rotation ticks, each row followed by its count of ticks
The counts run from 0 to 668.
[149  79 149 174 170 102  80 124 108 137 191  80 120  95 131 124 126 105
 110 153 111 140 127 102 155 167 166  84  90  90 119 114 108 134 122 147
 152 137 129 144  96 132  99 121 103 127 123 144  76  69 106 152 139 100
  99 116 120 130 160 106 144 112 118 101 162 143 103  77] => 309
[126 110 148 169 113  95 165 167  93 121 140 117 119  94 161 143 165  90
  78 156 134 126 120 107  95 135 119 141 119  96 119 114 152 122 154 124
 151 112 137 161  99 119 120 172 127 168 142  97 156 133 130 169 102 118
  82 182 165  82 100 125 149 120 164  88 109 104 122 136] => 207
[128 122 106 126 129 143 172 150 135  95 131  99 115  80 142 127 139 138
 159 110 120 145 116  57 120 112 147  98 109 145 146 129 135 132 104 147
 114 153 123 136 131 150 166 142  83  99 154 100 143 135  78 105 125 114
 187 188 134  83 113 174  58  89 111 103 138 134 161 128] => 265
[131  85 117 180 138 113 108 146  92 117 162  84 128 117 169 150 132 142
  75 144 144 151  99  86 103 143 142 111  91  75  95 139  73 163 138 100
 114 121 131 111  62 115 118 149 120 165 154 139 136 112 111 121 105 100
  77 117 141  90 153 121 155 147 150  73 155 135 122 140] => 664
[141  80 172 142 178 153 110  95 120 161 162  52 123 151 147  94 129 115
  99 125  92 145 128 155 178 130 125  94 118  58 118 123 109  94 118 157
 128 127 159 137 114 123 110  92  84  92 123 123 111  74  90 147 130 134
  74 112 149 147 118 114 144 118 124 141 124 116 121  77] => 394
[114 115 166 161 126 122 166 128  91 107 154 103  92  50 168 143 158 108
 113 130 115 107 129  83 114 150 106 126 113 113 156 124 152 140 170  71
 122 107 116 183 113 104 120 154 118 165 117 114 133 114 159 152 111  84
 124 155 111  96 109 130 133 138 163 106 109 149 108 136] => 557
[119 129  81 113 113 149 185 161 109 104  87 112 129 132 160 130 120 162
  76 108 129 145 101  93  99 134  97 156 127 140 145 151 123 155 116  97
 114 126 135 104 139 133 175 165 119 137 168 106 168 163 137 114  91  97
 145 147 154  67 104 134 109 107 153 107  79 117 154 200] => 514
[154 134 130 131 123 174 201 139 117 156 113  96 100 159 114 133 111 158
 118  99 138 151  73 125  77  81 104 161 160 138 116 148 121 145 122  87
  83 138 158 103 153 148 156 130 121 122 145 116 155 154  99  75 118 132
 108 119 154  77 132 137  87 107 126 110 115 122 158 142] => 344
[127 146 157 140 110  90 127 130 122 133 169 135 152  68 140 170 123 129
  85 107 144 178 106 115  69 141  84 119 151 112 126 137 125 149 152 142
 135 178 107 127 117 141 105 107  84 194 110 128 160 114 116 123  82 148
  95 120 154 118 119 161  92 118 193  91 149 133 146 116] => 31
[161 100 143 157  96 142 150 151 102 150 136  90  86 150  84 110 140  79
 149 136 118 136 157 117 130 116 161 136 119 110  93  80 148 128 139 181
 147 150 152 178 123 127 129 147 118 105 139 113 140 137  63 166 159  87
 108 201 141 134 117 118 165 101  86 120 127 113 137 107] => 283
[142  99 132 191 167 118  98 106 141 157 192 123 109  92 121 139 146 110
 131 125 118 161 116 114 163 153 115  79 131 100 112 109 109 174 124 138
  92 195 144 115  85 119 125 110  87 113 123 155 146  82  84 103 137 116
 120 114 114 119 178 146 162 111 141  91 148 129 132  89] => 571
[151 115  97 159 149 104 138 126 119 131 148 118  89  78 116 126 158 123
 153 137 105 138 108  84 137 123 131  92 115 177 144  94 158 173 105 151
 143 153  99 146 138 146 159 153  79  88 132 127 113 117  91  98 133 117
 171 120 103  75 121 134 114  88 105  57 125 123 164 140] => 4
[143  87 143 125 129 190 137 158 119 140 153 101 118  96 158 117 108 141
 135 100  97 143 139  86 147 165 156 119 102  93 158 139 121  93 163 131
 113 134 169 130 120 127 121 120 119  96 134 112 111 110 115 152 143  72
 121 156 165 123 156 150  94  90 134 180 127 164  82  60] => 218
[121 149 153 107 123 152 155 135  90 127 100 127  99 114 129 116 124 120
  93 101 103 138 149 114 108 128  80 160 190 153 143 125 203 131 155 125
 168 144 117 159 172 116 149 138 128 138 130 130 159 139 163 162  97  99
 149 135 112 121  60 141 118 102 175 110  57 128 137 155] => 624
[153 143 151 126 111 168 200 134 133 152 137 118  87  90  83 127 129 103
 190  93 114 138 130  84 114 109 106 140 157 156 138 104 168 141 133 133
  94 164 134 164 157 130 150 130 109 103 127 109 145 134 102 125 144  95
 168 171 127 100 125 166  87  99 132 132 111 147 153  99] => 20
[106 102  77 157 140 112 120 108 102 109 117 110 108 135 146 125 135 136
 109 142 119 138 134  77 149 141 121 115 113 112 107 124 134 175  93 152
 119 150  88 120 120 119 173 148 110 115 154 159 159 125  76 119 104 101
 178 134  89  90 110 119 174 127 127  77 112 117 176 202] => 422
[142  85 128 180 132 139  95 132 114 155 153 142 136 118 154 165 116 150
  66 120 114 162 122 138 130 186 105 150 164 108 130 155 125 144 166  94
 153 158 124  89 114 117 127 109 127 159 138 170 130  92 141 127 121 104
 107  47 123  98 165 127 144 113 192 104 138 136  98 134] => 141
[134 108 129 170 159 140 151 103 133 154 154 115  84  82 120 105 147 109
 177 113  79 122 146  88 194 147 104  83 131 119 134  94 157 147 123 124
  93 170 148 149 101 100 147 131 102  69 137 126 134 110 103 131 147  81
 151 144 111 113 150 133 141  96 141 126 112 127 127  97] => 481
[111  88 125 169 148 123 112 129  80 132 133 113 100 160 163 126 145 115
  58 161 123 126 136 114 149 154 114 149 114  73 109 124 138 149 124 116
 143 111 124 138  95  94 121 153 142 146 157 143 162 129 126 163 118  72
  84 121 122 121 116 102 207 133 154 107 103 101 109 164] => 55
[140 126 153  84 116 164 154 144 117 109 137  83 153 102 131  93 108 120
 133 109 110 154 149 109 110 141 140 130 116  87 141 131 127  92 125 186
 128 154 147 145 158 154 136 122  94 110 136 101 144 123  90 174 124 102
 131 203 163 158  96 167  77 104 114 175 139 139 136  81] => 197
[131 124  87 104 144 143  99 111 108  95 144 105 131 126 133 109  87 144
 130 133 107 149 129  59 156 161 151  83  95 111 112 132 110 160  65 162
 142 171  87 120 117 138 164 138 108 111 162 160 141 120  82 134 129  72
 165 154  98 141 129 129 112 125 102 121 161 140 143 145] => 506
[138  77 113 158 174 134 131 138 145 130 139  77 142 122 165 128 149 151
  81 125 112 149  96 143 161 137 149  95 102  93 129 142 103 117 115 129
 121 128 153 105  91 137 138 135  82  76 139 111 103  91  94  98 111 142
 106  85 158  72 119 121 121  83 121  89 135 110 128 121] => 69
[130  94 155 118 174 164 103  88 122 152 136  91 131 142 138 112  98 151
 127 106  80 150 154 138 192 138 116 109 150  60 132 136 127 123 119 148
 128 179 131 124 122 118 125  64 100  74 134 160 118  86 117 159 128 114
 129 108 111 162 104 136 126 107 147 162 125 140 123  87] => 395
[119 133 158 163 106  77 103 123  80 140 142 112 132 136 139 135 132 103
  63 138 134 169 147 158  94 138 113 144 151  75  85 117 144 133 144 165
 164 148 105 147 129 122  98 121 110 203 148 144 170 132 104 178 105 106
  80 151 130 162  89 122 175 138 163  82 131 112 135 130] => 119
[117 121 121 109 163 144 141 116 140 140 151 101 151 112 163 108 122 147
 127  98 111 152 125 105 167 162  79  82 122  81 135 149 110 123 102 150
  93 193 152  96 100 106 140  84  80  95 134 122 139 109 103 128 111 125
 121 146 150 127 141 163  76  94 172 167 126 130 136  90] => 657
[168 132 112 118 107 199 179 136 127 163 118 127  95 173  77 129  74 145
 150  92 132 171 107 100  92 134 119 165 164 163 110 144 142 143 115 125
 110 182 142  91 164 162 158 126 128 116 150 138 161 140  78 105 138  93
 135 118 139  97 153 156  86 102 129 128 127 143 129 125] => 433
[153 114 112 156 124 112 137 133 114  93 143  75 115  90 122 139 159 115
 124 134 127 147 116  72 114  99 183 102  90 127 121 109 118 141 108 163
 124 125 111 166 130 152 146 170  90 117 141 120 140 124  63 124 124 114
 131 183 139 104 107 144 134 122  93  80 154 135 168 144] => 266
[112 143 149  83 136 116 143 105  72 103 110  69 102 118 151 115 105 116
 100 144 117 136 119  92  94 109 116 157 116 143 130 133 155 139 122 134
 161  96  82 174 170 144 147 148 136 175 133 128 164 153 130 157 102 100
 141 151  95 137  71 119 124 145 138 115  94 133 144 175] => 12
[128 131 154 115 148 111 156 118 115 116 127  89 126 114 151 149 135 137
  79 104 131 163  86 143  79  88  84 142 165 138 146 165 131 152 136 116
 155 119 121 134 163 165 148 121  88 146 136 117 135 118 127 104  89 170
 109  99 146  86  67 141 107 120 155  68 103 113 161 161] => 10
[122 119 114 102 177 127 120 108 123 105 116 102 160 114 190 129 115 172
  59 117 106 148  92 112 132 152 100 108 113 119 163 177 111 130 109  98
 157 133 116  90 146 138 142 115  90 113 136 119 120 112 150 119  87 137
 126  80 131 101  91 141  87 107 167 107 118 135 128 170] => 74
[150 127 122 169 158 101 120  91 126 147 125  99 101 143  96 112 128 119
 115 124 116 147 123 132 143  86 126 103 143 126  87 109 146 162  81 188
 134 150 120 139 150 141 146 131  83  93 152 140 143 109  51  99 128 145
 135 130 106 115  99 127 150 120 101  69 121 104 191 144] => 178
[147  95 119 163 159 112  63  96 116 147 169  98 145 136 134 134 102 140
  96 140 116 179 121 109 143 163 137  90 125  71  82 118  98 153 102 157
 118 173 124 108  93 129 106  98 106 155 134 174 142 102  79 118 121  96
 100 110 112 140 157 124 140 136 147  92 176 150 112 108] => 660
[110 113 131 145 108 116 167 167  84  86 115 113 122  56 155 130 152 115
  98 125 107 132 129  94 116 140 116 150 134 154 156 129 174 129 155 124
 153 122 114 161 148 140 163 160  99 120 144 107 134 124 126 143 102 123
 172 151 127  65  78 149 113  98 146  75  85 120 146 164] => 620
